Ziv: [176 159  83 149 162 130 121 109 137 165 144 141 141 163  79]
somo: [117 132 115 109  80  82 136 120  84  90 163  80 152 112  91]
dofuf: [141 130  79 109 162 176 144 121 137 142 149 165 159  83 163]
q: [144 141 141 163]	Ziv
order: [141 141 163  79 176 159  83 149 162 130 121 109 137 165 144]	Ziv
q: [130 121 109 137]	Ziv
order: [141 163  79 176 159  83 149 162 130 121 109 137 165 144 141]	Ziv
rest: [162 130]	[121 109 137 165 144 141 141 163  79]

Ziv: [133 186 126 121 142 127 131 116 147]
Fizu: [133 186 126 121 115 110 121 149 116]
nop: [126 121 133 186 115 110 121 149 116]
somo: [126 125 138 126 105 140 132 138 145]
nirul: [133 186 126 121 115 127 131 149 148]
q: [133 186 126 121 142 127 131 116 147]	Ziv
q: [133 186 126 121 115 110 121 149 116]	Fizu

Fizu: [119 128 125 127 119 126 134 131 127 124 121 129 126 127 129 128 123 127
 129 130 122 122 125 136 124 128 136 133 131 129 124 121 127 127 137 129
 128 122 130 130 129 128 126]
nop: [143 131 133 133 149 126 116 132 136 123 134 131 131 126 115 120 138 131
 126 124 138 134 128 123 134 128 125 114 126 143 125 140 128 128 117 125
 139 123 125 128 132 127 125]
nasi: [135 129 130 129 137 129 123 128 131 127 132 129 130 127 124 126 132 129
 127 127 132 132 128 125 130 128 124 123 127 132 128 133 129 128 122 127
 131 129 126 127 130 127 128]
taru: [137 130 131 130 140 128 121 129 132 126 133 129 130 127 122 124 134 130
 127 126 133 133 129 125 131 128 124 121 126 135 128 135 129 128 121 126
 132 128 126 128 130 127 127]
somo: [115 129 123 126 116 125 136 132 127 120 118 130 126 127 127 125 120 126
 128 131 120 118 124 140 124 128 141 134 133 131 120 119 126 126 141 130
 131 117 131 131 131 128 125]
Ziv: [148 133 135 137 158 122 111 136 139 120 133 130 130 125 106 115 141 131
 124 123 144 133 125 120 140 128 127 106 125 153 121 142 123 130 112 126
 148 115 125 127 134 126 120]
dofuf: [147 132 135 136 156 123 112 135 138 121 133 130 131 125 108 117 140 131
 125 123 143 134 126 121 138 129 126 108 125 151 122 142 125 129 114 126
 146 118 124 127 133 127 122]
Big: [153 134 138 144 167 115 108 142 141 118 129 128 129 124  94 109 143 129
 120 122 152 127 121 115 149 128 130  96 122 164 115 143 116 135 106 126
 160 104 124 125 135 125 112]
Tibir: [145 132 133 134 152 124 114 133 137 122 135 130 131 126 111 118 139 131
 125 124 140 134 127 122 136 128 125 111 126 147 124 141 126 127 115 126
 142 121 125 128 132 126 124]
nirul: [134 137 144 167 115 109 142 141 117 129 133 129 130 127 122 124 134 130
 127 126 133 133 129 125 131 128 124 121 126 135 128 135 129 128 121 126
 132 128 126 128 162 143 101]
vone: [153 134 137 144 167 115 108 142 141 117 129 128 129 124  95 110 143 129
 121 123 152 127 120 115 148 128 131  96 122 164 115 143 116 135 106 127
 159 104 124 126 135 125 112]
rest: [126 147 124]	[141 126 127 115 126 142 121 125 128 132 126 124]
rest: [110 143]	[129 121 123 152 127 120 115 148 128 131  96 122 164 115 143 116 135 106
 127 159 104 124 126 135 125 112]
q: [121 127 127 137 129 128 122 130 130]	Fizu
rest: [140 128 128]	[117 125 139 123 125 128 132 127 125]
q: [134 137 144 167 115 108 142 141 117 129]	vone

vovo: [146 107 104 100  99]
taru: [145 107 104 100  99]
somo: [ 99 104 100 107 146]
Fizu: [ 74 117 111 139 118]
q: [117 111 139]	Fizu
rest: [117 111]	[139 118]
q: [117 111 139 118]	Fizu
order: [ 74 111 117 118 139]	Fizu
order: [ 99 100 104 107 145]	taru
q: [145 107 104 100]	taru

dofuf: [150 121 141 128 147 161  67 115]
Tibir: [118 154 143 126 184 110 160 146]
Big: [169 155  80 140 166 110 161 146]
Fizu: [ 81 130 140  66 137 136 143 126]
nop: [107 145 122 142 161 104 117  84]
nasi: [136 138 115 149 121 129 168 100]
taru: [169 155  80 140 166 131 115 116]
q: [118 154 143 126 184 110 160 146]	Tibir
rest: [115 149 121]	[129 168 100]
order: [115 166 155  80 116 140 131 169]	taru

taru: [107 143  68  66  83 146  97 134 114 174 167 127]
vone: [144 122  97 139 117 140 151 130 116 186 151 123]
dofuf: [107 143  68  66  82 144 151 139 151 130 117 116]
q: [ 83 146  97 134]	taru
q: [140 151 130 116 186]	vone
rest: [68 66 82]	[144 151 139 151 130 117 116]
q: [107 143  68  66  82 144 151 139 151]	dofuf
order: [151 122 130 144 139 151 123 140 116 117 186  97]	vone
rest: [107 143  68  66  83]	[146  97 134 114 174 167 127]

Tibir: [101 125 152 135 136 121]
Big: [102 136 121 125 152 135]
vone: [135 137 125 152 101 121]
order: [125 102 135 152 136 121]	Big
q: [136 121 125]	Big
order: [101 121 125 135 136 152]	Tibir
order: [135 152 125 121 136 102]	Big

nirul: [ 85 132 162 141 112]
nasi: [127 145 149 151 111]
taru: [128 145 149 151 120]
Fizu: [ 86  99 105 117 113]
somo: [150 127 111 151 145]
Ziv: [192 108 113 128 113]
order: [113 192 108 113 128]	Ziv
order: [111 127 145 150 151]	somo
rest: [127 145 149 151]	[111]

nirul: [131 117 123 137]
Fizu: [148 104 141 146]
vovo: [104 148 146 142]
Tibir: [120 126 114 114]
nasi: [117 119 128 131]
taru: [120 115 114 126]
vone: [ 63 112 138 129]
q: [141 146]	Fizu
order: [146 104 141 148]	Fizu
q: [115 114 126]	taru
order: [114 114 126 120]	Tibir
q: [146 142]	vovo

Big: [138 138 132 100]
Tibir: [125 132 126 136]
somo: [120 129 130 106]
nasi: [145 184 120 142]
Fizu: [140 150 117 105]
vovo: [138 132 100 137]
vone: [114 156 135 109]
Ziv: [ 94 123 101 154]
taru: [152 133 135 158]
nirul: [134 141 126 172]
order: [132 100 137 138]	vovo
order: [100 132 137 138]	vovo
rest: [129 130]	[106]

dofuf: [104 131 107  72]
taru: [105 155 177 133]
nop: [ 90 132  75 107]
vone: [131 107  75  90]
Ziv: [128 106  75  90]
rest: [105 155]	[177 133]
q: [155 177 133]	taru
order: [ 72 104 131 107]	dofuf
q: [131 107  72]	dofuf
order: [ 75  90 107 132]	nop
order: [ 75  90 107 131]	vone

dofuf: [193 143 117 164 102 144 135 110]
vovo: [ 95  92  93  98 161 133 101 135]
vone: [111 134 166  87 121 151 181 181]
nop: [111 134 166  87 121 116 181 181]
nirul: [182 129 166  87  92 151 130 116]
nasi: [182 130 129 160 110 129 129 116]
somo: [120 168 125 166 110 150 106  73]
q: [111 134 166  87 121 116 181 181]	nop
rest: [182 130]	[129 160 110 129 129 116]
q: [182 129 166  87  92]	nirul
rest: [143 117 164]	[102 144 135 110]

Tibir: [108 166  86 161 164 167 154  83 156 171  86  81  84 162 168  80 161 169
 170 163 156 170 159  82  79 165 168]
vone: [132 130 130 128 119 105 122 188 120 103 188 190 189 108 104 190 108 103
 101 107 121 101 122 190 191 104 103]
taru: [132 115 141 118 115 114 120 141 118 114 140 141 141 116 114 141 118 113
 113 116 118 112 119 141 142 114 114]
vovo: [121 132 120 128 130 132 130 120 128 132 119 120 119 128 132 119 130 133
 129 132 129 130 128 119 120 130 130]
somo: [150 115 161 115 117 116 124 163 124 115 164 163 163 116 116 164 115 116
 116 115 123 116 124 164 164 117 116]
q: [132 129 130 128 119]	vovo
q: [121 132 120 128 130 132 130 120 128 132 119 120 119 128 132 119 130 133
 129 132 129 130 128 119 120 130 130]	vovo

Big: [123 136 117 129 112 158 159 125 130 119  70 136 161 123 126 140 113 133]
Ziv: [123 136 117 112 112 158 159 125 107 119  70 136 161 123 126 140 113 133]
Fizu: [129 125 134 124 111  99 132 117 111 116  94 126 136 123 137 120 123 125]
taru: [120 131 120 119 187 119 137 167 141 117 148 120 149 136 121 151 129 117]
nirul: [119 123 126 133 112 139 113 159 112 136 107 161 158 117 123  70 136 125]
somo: [133 140 129 137 111 116 129 145 117  94  99 132 111 136 137 120 122 124]
q: [111  99]	Fizu
rest: [113 159]	[112 136 107 161 158 117 123  70 136 125]
q: [111  99 132 117 111 116  94 126 136]	Fizu
order: [107 119  70 136 161 123 126 140 113 133 123 136 117 112 112 158 159 125]	Ziv
rest: [137 120 122]	[124]

nop: [ 83 111 152 131  99 137 123 177 110]
Tibir: [136 149 142 149 124 117 124 100 146]
Big: [117 149 101 142 124 118 136 146 124]
order: [117 124 100 146 136 149 142 149 124]	Tibir
order: [ 83  99 110 111 123 131 137 152 177]	nop
order: [136 146 124 117 149 101 142 124 118]	Big
rest: [124 117]	[124 100 146]

nasi: [123 125 138 132 117 127 127 103 108 104 101 140 130 144 135 119 115 154
 131 137 124 142 126 140 138 146 105 135 120 122 148 131 142 125 138 122
 136 139 108 108 132 115 147 136 126 131 143 145 164]
Tibir: [124 117 144 136 112 116 140 156 144 124 137 142 141 130 122 124  92 162
 127 141 162 103 144 111 148 141 136 126  90 124 127 124 158 125 119 126
 144 114 125 126 118  95 144 139 112 106 119 105 114]
dofuf: [136 141 126 114 162 158 137 116 119 141 162 117 143 126 124  95 124 127
 144 127 136 124 105 111  92 142 124 144 112 144 126 130 156 119 103 139
 124 114 118 148 125 118 115 106 140 141 112  90 122]
taru: [140 150 128 107 135 134 127 146 118 149 110 128 123 154 164 113 118 102
 112 130 131 148 113 115  99 103 155 135 175 129 110 112 128 143 107 116
 117 124  92  87 104 131  91 145 164 125 118 140 110]
nirul: [136 141 154 114 162 158 137 116 119 141 162 117 143 126 124  95 124 127
 144 127 136 124 105 111  92 142 102 144 112 144 126 130 156 119 103 139
 124 114 118 148 125 125 144 106 140 141 112  90 122]
nop: [133 130 115 131 113 120 134 112 106 162 133 134  95 109 123 105 134 137
 111 141 120 118 149 149 105 125 142 130 132 128 120 121 141 141 117 149
 158 119 154 118 136 147 116 116 158 152 125 137 127]
Fizu: [133 132 116 118 137 123 141 158 125 152 112 133 106 105 158 120 128 105
 149 113 125 119 149 134 117  95 154 109 131 136 137 162 130 121 115 142
 120 120 149 147 142 130 127 134 134 141 111 116 118]
Big: [165 119 134 129 118 131 115 160 146 130 138 130 116 117 127 126 102 123
 108 109 131 148 145 134 136 164 118 117 119 112 128 152 144 130 115 104
 123 112 137 128 125 118 117 134 125 117 131 143 137]
Ziv: [116  91 152 150 116 111 102 114 107 117 162 115 118 110  98 153 144 160
 133 121 132 139 150 110 160 162 112 133 112 136 134 119 131 143 163  98
 128 133 126 124 128 122 121 150 136 109 144 104 148]
somo: [105 142 150 155 133 102  90 121 126 132 121 142 137 134 159 100 135 110
 123 113 128 132 155 140 115 136 140 137 119 105 105 110 154 132 146 100
 148 117  92 120 101 161  97 115 163 130 114 132 153]
vovo: [128 131 126 137 154 152 139 118 148 119 141 136 142 158 107 120 144 121
 119 127 127 151 153 136 161 121 117 137 174 138 142 163 152 139 108 137
 131 125 150  82 153 144 124 131 164 136 125 132 103]
vone: [149 102 135 142 122 123  95 139 129 134 126 127 101 103 109 150 111 149
 124 125 134 120 138 133 143 154 144 106 133 123 149 142 157 107 152  97
 129 128 124 119 103 141 141 143 148 115 147 150 141]
rest: [148 131 142 125 138]	[122 136 139 108 108 132 115 147 136 126 131 143 145 164]
order: [126 114 162 158 137 116 119 141 162 117 143 126 124  95 124 127 144 127
 136 124 105 111  92 142 124 144 112 144 126 130 156 119 103 139 124 114
 118 148 125 118 115 106 140 141 112  90 122 136 141]	dofuf
rest: [136 147 116]	[116 158 152 125 137 127]
order: [118 133 132 116 118 137 123 141 158 125 152 112 133 106 105 158 120 128
 105 149 113 125 119 149 134 117  95 154 109 131 136 137 162 130 121 115
 142 120 120 149 147 142 130 127 134 134 141 111 116]	Fizu
q: [136 126 131 143 145 164]	nasi

Fizu: [123 123 131 133 118 124 120  73 113 121 132 109 130 127 130 112 118]
nirul: [132 130 129 127 132 132 128 150 130 128 130 133 130 130 131 137 135]
Ziv: [148 130 145 152 126 115 120 119 119 142 116 120 119 142 117 112 112]
vovo: [130 144 122 124 124 128 141 135 132 137 118 131 120 126 117 107 100]
taru: [119 126 115 119 129 119 145 142 152 142 112 148 116 120 112 117 120]
q: [145 142 152 142 112]	taru
order: [126 119 152 112 116 120 142 115 148 142 129 119 117 120 119 112 145]	taru
rest: [130 131]	[137 135]

Big: [159 124  97 188  84 157  70 136  74]
nirul: [138  70  69 188  85 157  84 126 159]
taru: [ 74 136  70  97 188 156  84 124 159]
q: [124  97]	Big
order: [ 70  74  84  97 124 136 156 159 188]	taru
rest: [ 70  97 188 156  84]	[124 159]
q: [136  70]	taru
rest: [188  84 157]	[ 70 136  74]

